In the rows, zero is written as 128.
Each path below is one point turned by a fixed rotation once a step. After each direction that follows a path, write how fast that rotation turns it, in degrees each step (0 if it stays still).
Each turn is a multiple of 5 degrees from 10 to 175, or 0.
Each row of a path follows its step; steps can be skipped.

step 0: [122 131 125 128 130 120 131 131 122 126 132 138 120 127 128 129 138 128
 120 122 126 132 134 137 121 139 121 129 117 134 122 118 125 133 140 121
 120 119 119 129 135 130 135 121 119 123 125 121 130 133 128 126 118 129
 134 118 130]
step 1: [128 131 120 139 129 125 127 115 130 143 131 129 123 123 120 128 132 121
 122 123 132 136 133 132 125 129 129 130 125 125 132 130 118 128 134 130
 119 126 129 120 143 135 140 138 126 128 125 121 130 127 130 132 133 128
 142 119 132]
step 2: [127 126 112 136 120 122 136 128 122 126 128 131 125 122 135 127 126 130
 130 135 128 142 127 127 120 122 123 121 126 127 129 135 133 126 131 136
 126 120 132 121 125 133 135 132 119 124 111 127 135 123 139 135 131 134
 135 126 138]
step 3: [125 133 124 124 122 128 134 133 127 126 135 132 119 118 133 123 115 134
 121 130 125 138 137 129 125 132 131 132 114 125 123 118 137 121 126 129
 128 120 125 133 135 131 134 129 125 122 117 127 127 147 132 127 124 134
 135 121 128]
step 4: [134 137 125 139 139 128 127 132 133 135 131 139 124 119 127 126 119 122
 130 126 125 133 130 128 123 127 134 119 126 123 118 128 126 115 139 117
 122 121 124 125 140 134 137 139 130 127 125 130 119 130 123 123 126 129
 135 125 133]
step 5: [129 117 116 141 121 120 127 130 124 127 129 135 129 130 133 133 127 135
 131 123 134 131 135 124 122 123 118 124 120 125 122 135 126 129 138 121
 115 122 133 127 125 131 130 128 135 125 117 133 123 126 123 121 129 131
 138 119 140]
step 6: [120 123 120 122 109 119 125 127 128 138 135 131 128 129 134 129 130 126
 119 125 134 127 131 129 126 123 138 132 118 123 124 124 132 123 134 133
 125 115 130 128 137 128 133 132 128 128 118 136 132 135 124 135 119 123
 127 117 134]
step 7: [121 140 124 130 126 134 119 131 132 126 134 138 123 124 125 139 123 123
 123 135 128 135 134 131 120 131 135 125 129 125 126 139 127 121 141 129
 123 120 134 125 142 123 128 135 117 126 121 130 127 130 138 122 127 123
 119 122 136]
step 8: [111 127 117 143 123 128 120 137 125 126 138 134 118 123 132 134 125 132
 133 126 130 139 123 131 128 134 124 132 124 135 124 134 130 127 132 124
 115 128 130 123 123 125 130 136 128 126 134 131 118 136 135 127 126 136
 138 122 132]
step 10: [125 122 124 127 127 133 128 124 131 130 130 136 124 112 127 132 126 126
 119 134 138 129 146 117 132 134 133 123 132 127 128 133 126 122 133 127
 132 125 132 121 130 124 130 136 126 116 116 140 124 125 133 125 124 127
 132 127 142]
Directions:
[127 128 129 126 126 125 130 131 127 127 129 126 126 129 129 127 129 128
 126 125 130 128 127 127 126 128 126 124 125 126 127 130 127 129 124 131
 129 124 127 127 125 125 129 126 128 129 130 128 127 130 127 128 128 131
 128 126 126] => 120
